In the data rows, zero lies at 4.5, halfway between 4 and 5.
Here are some points, each followed by its number:
[6 3 3 3 3 6 3 3 4 5 4 5] 0
[3 6 2 6 3 7 6 4 6 6 4 7] 1
[4 5 3 5 3 3 4 2 4 5 5 3] 2
[7 1 5 3 2 3 7 4 3 4 7 3] 3
[6 4 9 2 2 4 4 2 3 7 8 2] 4
[6 3 3 1 3 5 6 3 2 4 2 6] 5
[8 2 5 1 3 6 1 4 7 8 8 2] 6
[3 6 4 5 4 4 5 4 4 4 4 6] 7
[6 4 3 3 4 3 3 5 3 4 5 4] 8
[5 8 3 6 5 7 9 9 8 2 4 4] 9
[3 5 7 4 2 6 3 4 4 7 7 2] 10
[4 5 4 6 6 3 4 3 4 4 4 7] 11
[4 2 5 3 2 2 7 6 4 4 4 5] 12
[7 6 4 8 6 6 6 7 5 4 5 2] 13
[7 3 3 3 2 5 4 4 3 4 4 5] 14
[2 5 6 5 2 6 4 3 4 5 6 3] 15
[5 8 3 8 2 4 8 5 3 4 4 4] 16
[7 1 3 4 5 4 6 4 3 4 2 6] 17
[2 3 7 4 7 4 3 4 4 4 2 6] 18
[5 5 5 5 7 6 5 7 6 5 4 7] 19
[8 3 4 2 4 4 4 3 2 5 6 2] 20
[6 2 5 4 4 2 7 3 3 3 2 7] 21
[5 3 3 2 4 3 4 3 3 5 7 2] 22
[7 2 4 1 4 4 5 3 3 5 7 2] 23
[3 6 3 6 3 6 3 4 5 6 4 6] 24
[3 6 3 6 4 6 5 7 7 6 5 4] 25
[2 6 5 5 4 7 4 5 8 8 6 3] 26
[3 3 4 3 6 4 3 5 5 6 3 5] 27
[4 6 5 6 6 6 6 6 6 4 3 4] 28
[4 4 4 5 5 2 3 4 3 1 3 4] 29
[3 4 7 4 8 3 4 2 4 3 4 3] 30
[5 6 4 7 2 5 6 2 3 3 3 5] 31
[2 3 5 3 7 6 2 5 8 2 5 4] 32
[3 3 5 2 5 7 2 6 7 2 5 4] 33
[3 3 4 1 6 2 6 2 5 4 8 2] 34
[2 6 7 5 3 7 4 4 4 3 5 3] 35
[3 3 3 2 6 3 5 3 3 3 7 3] 36
[6 3 3 3 6 6 2 7 5 6 5 4] 37
[3 5 5 6 3 4 4 4 3 6 3 7] 38
[4 7 4 7 5 3 8 4 3 4 5 6] 39
[4 4 4 4 5 7 3 6 5 7 4 5] 40
[2 6 4 5 2 7 5 6 7 2 5 5] 41
[7 3 6 2 3 4 4 3 2 6 7 4] 42
[7 3 2 2 2 6 3 3 5 3 3 5] 43
[6 3 4 3 2 4 5 5 1 5 7 4] 44
[5 4 9 3 2 3 3 7 2 8 7 2] 45
[6 4 4 3 4 5 3 4 5 5 3 5] 46
[3 5 5 4 7 6 4 7 5 4 5 5] 47
[3 6 5 6 6 4 5 4 3 2 4 6] 48
[8 2 3 3 4 4 5 4 4 4 3 4] 49
[4 7 4 6 4 6 7 4 4 5 5 5] 50
[2 7 4 7 4 5 5 4 4 6 4 7] 51
[9 2 5 0 5 6 2 8 8 7 8 2] 52
[3 5 3 6 3 3 4 4 4 4 4 4] 53
[3 5 4 4 3 6 4 3 5 4 3 6] 54
[5 3 3 4 4 3 4 5 4 2 4 6] 55
[4 3 4 4 5 2 4 3 4 1 2 7] 56
[1 6 4 6 2 6 4 4 6 2 4 5] 57
[5 4 3 5 2 5 3 2 3 3 3 5] 58
[6 3 5 3 3 3 5 4 2 4 7 2] 59
[4 4 4 3 7 3 2 4 3 6 8 1] 60
[5 1 5 3 6 5 4 5 5 6 4 5] 61
[4 3 4 4 6 4 5 5 3 5 3 5] 62
[2 3 7 5 6 6 3 6 5 2 2 6] 63
[4 4 4 5 2 5 3 3 4 4 3 6] 64
[5 1 4 2 3 3 6 4 2 4 4 4] 65
[5 2 3 4 3 3 6 6 2 4 2 6] 66
[6 5 4 4 4 5 3 3 5 5 5 4] 67
[3 3 6 4 7 5 3 6 6 5 2 7] 68
[5 5 5 6 7 3 4 2 4 2 3 6] 69
[6 7 4 6 5 4 7 5 5 6 4 7] 70
[4 5 4 5 5 3 5 3 3 4 5 3] 71
[5 2 9 1 2 2 5 8 2 7 9 2] 72
[6 4 5 3 3 5 4 3 4 5 6 3] 73
[8 7 4 6 7 5 8 7 6 4 4 6] 74
[3 7 3 7 4 5 8 4 3 5 3 6] 75
[4 5 4 5 7 3 5 2 4 4 5 3] 76
[4 4 3 5 4 5 3 4 5 7 3 6] 77
[3 7 3 6 3 6 5 4 4 6 4 5] 78
[3 1 7 2 7 8 1 4 9 4 3 5] 79
[2 6 9 5 2 5 4 2 3 6 7 3] 80
[6 2 9 1 1 2 5 8 2 6 8 3] 81
[4 5 8 5 8 4 3 5 5 5 4 5] 82
[5 4 3 4 6 2 5 4 3 2 2 5] 83
[4 6 5 7 5 5 6 6 5 9 6 1] 84
[3 2 3 1 6 3 6 2 5 3 8 2] 85
[1 6 3 6 3 5 7 3 4 4 4 7] 86
[3 6 4 5 4 3 5 3 2 5 4 6] 87
[3 5 3 3 5 6 4 8 7 7 7 3] 88
[5 4 3 4 3 5 4 2 4 5 5 4] 89
[6 4 4 5 5 5 4 4 5 6 4 3] 90
[5 4 5 5 2 2 3 7 3 5 4 6] 91
[3 6 3 7 4 3 6 4 2 4 4 4] 92
[3 8 3 8 5 4 6 3 3 5 5 4] 93
[3 4 4 5 7 7 4 5 9 3 4 7] 94
[8 7 4 6 6 6 7 5 9 3 4 7] 95
[3 4 4 4 6 4 4 6 6 5 6 4] 96
[9 2 4 3 3 3 6 5 3 3 2 5] 97
[6 2 5 3 2 4 6 6 2 5 1 7] 98
[6 3 3 4 4 1 4 5 3 2 2 7] 99
[2 6 4 6 2 8 5 7 6 1 4 6] 100
[6 1 9 1 2 6 2 3 4 8 8 2] 101
[4 4 4 4 5 6 4 7 6 5 4 4] 102
[2 5 4 6 3 5 4 2 3 4 4 5] 103
[5 5 3 5 7 2 4 2 4 2 6 3] 104
[1 7 9 6 3 4 5 3 2 7 7 2] 105
[7 3 3 3 5 5 3 6 5 6 6 4] 106
[7 3 4 3 3 4 5 4 3 5 5 4] 107
[5 3 4 3 4 6 2 4 6 6 6 3] 108
[6 3 7 1 4 6 2 3 4 8 8 2] 109
[9 2 3 4 4 6 3 5 4 7 4 8] 110
[7 2 7 2 3 6 2 2 4 6 8 3] 111
[2 5 3 6 4 5 4 3 3 6 4 4] 112
[5 3 8 2 2 4 4 2 3 5 8 2] 113
[4 4 3 5 4 3 3 4 3 5 4 4] 114
[6 7 5 7 6 7 8 8 9 2 5 5] 115
[4 2 5 3 2 6 3 2 4 4 2 6] 116
[6 6 5 7 7 2 7 2 5 3 4 5] 117
[5 5 6 5 7 3 4 2 5 3 5 3] 118
[7 2 3 2 3 4 5 3 4 5 5 4] 119
[6 3 4 4 4 3 5 4 4 3 2 7] 120
[4 5 3 6 5 3 4 6 6 7 6 3] 121
[5 6 5 7 8 3 4 3 3 2 4 7] 122
[6 4 5 5 2 5 3 1 4 4 3 6] 123
[3 5 4 5 1 2 4 7 1 4 5 3] 124
[5 7 4 6 6 5 9 5 5 8 3 7] 125
[4 7 3 6 6 3 6 3 5 3 4 8] 126
[3 5 4 4 5 4 3 4 4 7 7 3] 127
[3 4 3 5 5 2 3 3 4 4 3 7] 128
[4 4 4 5 3 1 3 6 3 2 3 6] 129
[4 4 2 2 6 4 4 4 4 5 8 2] 130
[4 4 5 3 7 1 5 3 5 2 5 3] 131
[3 5 3 5 4 3 4 5 3 2 4 4] 132
[3 3 6 4 6 3 7 2 4 1 5 4] 133
[4 4 3 2 6 7 2 9 8 3 6 3] 134
[5 4 5 4 3 3 4 6 3 3 2 7] 135
[6 2 3 4 2 5 5 3 2 4 2 6] 136
[7 2 3 3 4 3 6 4 3 3 4 4] 137
[5 3 4 3 1 5 3 3 3 3 7 3] 138
[6 6 3 7 7 2 6 3 4 5 6 3] 139
[1 4 7 4 7 6 4 6 6 2 5 4] 140
[5 7 4 6 5 8 4 9 9 3 4 6] 141
[3 5 3 5 5 6 4 7 6 5 3 7] 142
[4 3 6 4 7 5 4 6 7 5 3 6] 143
[6 4 6 3 2 4 4 3 3 5 6 3] 144
[2 4 5 3 7 5 4 6 5 6 5 4] 145
[3 7 4 7 2 4 7 2 4 3 4 4] 146
[4 6 4 6 6 2 5 3 5 3 4 7] 147
[5 5 4 5 2 4 4 3 2 4 3 6] 148
[2 5 9 4 2 2 4 6 3 6 6 2] 149
[5 6 7 5 7 7 5 5 8 2 4 5] 150
[5 8 4 7 5 4 8 4 5 6 4 4] 151
[9 7 3 8 6 4 9 4 4 8 6 2] 152
Which two points above are nearest to each new point? Their numbers follow each, smallest number first.
[3 4 6 4 6 5 4 6 5 6 4 4] 102 145
[3 3 3 3 7 4 5 4 5 5 7 2] 36 130
[7 2 5 3 6 5 3 5 4 6 4 5] 61 106
[2 6 7 6 2 6 5 2 3 3 4 7] 54 103
[5 4 4 2 4 3 3 4 2 5 7 2] 22 59
[4 6 6 6 6 6 4 6 8 2 4 5] 28 150
[2 7 2 6 5 7 7 6 7 7 3 7] 1 142
[7 7 5 6 6 7 5 5 9 3 5 3] 95 150
[3 7 4 6 3 7 5 6 6 3 5 4] 41 100
[3 4 3 2 6 6 2 9 8 2 7 3] 33 134
[5 6 5 5 7 3 4 1 5 2 4 6] 69 147
[3 6 8 3 4 5 4 3 5 8 7 2] 10 80
[2 5 3 6 2 6 4 1 4 4 4 5] 54 103
[3 5 4 5 5 5 3 4 4 7 6 2] 112 127
[3 3 6 5 8 5 3 6 6 5 1 7] 68 143
[6 7 6 7 6 2 7 3 4 2 5 6] 39 117
[5 2 5 2 6 6 2 7 8 2 4 4] 32 33
[3 5 6 3 5 4 3 4 3 6 7 3] 60 127
[4 4 3 4 5 3 3 4 2 4 3 5] 62 114
[3 6 2 7 4 4 7 4 2 4 4 3] 92 93
[2 6 4 6 5 7 6 8 8 6 5 2] 25 26
[3 4 3 4 5 4 4 5 3 3 4 4] 114 132
[5 7 5 6 2 6 6 3 3 2 4 5] 31 146
[5 5 3 5 4 7 4 7 7 3 5 3] 25 102
[2 4 5 4 6 2 4 2 4 2 2 7] 56 128
[7 2 4 3 6 3 6 4 3 1 5 4] 49 137
[8 6 4 7 2 2 9 7 3 4 4 4] 16 39
[4 4 3 2 6 3 3 3 3 3 6 4] 8 36
[3 7 4 7 2 5 7 2 5 4 4 6] 86 146
[5 7 4 8 6 3 6 3 4 1 5 4] 48 117
[7 8 5 7 7 6 8 7 6 3 4 5] 74 115
[7 2 3 4 5 5 3 6 5 7 4 7] 106 110
[3 4 4 4 7 7 4 5 7 2 6 3] 32 33
[6 3 4 4 4 3 5 3 3 4 2 6] 21 120
[5 5 3 5 3 3 4 3 3 4 3 5] 114 148
[5 3 8 1 5 4 4 4 4 8 9 2] 4 109
[4 6 4 6 7 6 5 7 5 6 3 6] 19 142
[4 5 3 5 2 5 3 3 4 4 4 6] 58 64
[2 3 7 3 7 2 4 2 4 2 4 5] 30 133
[3 5 7 5 7 5 4 5 4 7 4 5] 82 145
[8 2 3 3 4 5 5 3 4 4 4 4] 49 119
[4 3 5 2 1 4 4 2 3 3 6 4] 138 144
[5 2 5 3 2 3 5 4 1 4 4 5] 65 107
[4 6 3 6 5 6 4 6 6 6 4 2] 25 102
[3 6 4 6 6 3 5 3 3 2 4 5] 48 147
[6 6 4 6 6 2 5 3 5 4 6 3] 76 139
[3 3 4 3 6 7 3 7 7 3 5 3] 33 134
[2 7 7 6 3 2 5 5 3 5 5 3] 105 149
[5 6 4 7 6 3 6 3 3 5 6 1] 71 139
[3 7 4 8 3 4 8 3 3 6 3 7] 51 75
[3 2 8 4 6 5 3 6 6 3 3 5] 63 143
[5 4 4 3 5 6 3 7 6 5 4 4] 37 102
[7 3 3 3 4 6 0 7 7 5 3 6] 37 46
[5 4 3 5 4 5 3 5 4 6 5 3] 90 114
[4 6 3 7 4 7 6 9 8 5 4 3] 25 141
[4 5 6 4 4 2 5 5 4 4 8 2] 59 71
[3 7 4 6 4 5 7 4 4 5 5 6] 50 75
[5 6 4 7 6 5 6 6 6 7 3 6] 70 125
[2 2 8 3 7 4 5 4 4 3 2 6] 18 63
[3 6 7 8 3 4 6 5 2 6 5 2] 92 105
[4 4 4 3 6 7 3 8 6 7 8 2] 37 88
[8 2 4 3 5 2 6 4 4 3 4 3] 49 137
[7 4 6 6 1 3 3 6 3 6 2 7] 91 135
[4 4 3 4 4 5 4 4 4 7 6 3] 89 127
[3 7 4 5 5 4 5 4 5 6 4 5] 7 78
[7 1 3 2 4 3 7 4 3 3 4 4] 65 137
[8 7 5 8 6 6 7 6 6 5 5 3] 13 74
[4 3 4 4 5 3 4 4 4 2 2 8] 56 120
[3 5 5 4 4 6 5 5 7 9 6 2] 26 84
[4 6 4 6 4 7 5 9 8 2 4 5] 100 141
[3 3 7 4 7 4 3 3 4 3 3 6] 18 30
[3 4 6 5 7 4 3 6 6 6 2 7] 68 143
[3 5 4 5 6 5 3 7 6 8 3 8] 40 142
[6 8 5 7 6 3 7 3 4 2 4 4] 39 117
[6 3 8 2 2 6 2 4 6 4 7 3] 73 111
[2 6 3 7 5 2 5 6 3 1 4 5] 48 132
[3 6 3 7 4 5 6 6 5 6 4 3] 25 78
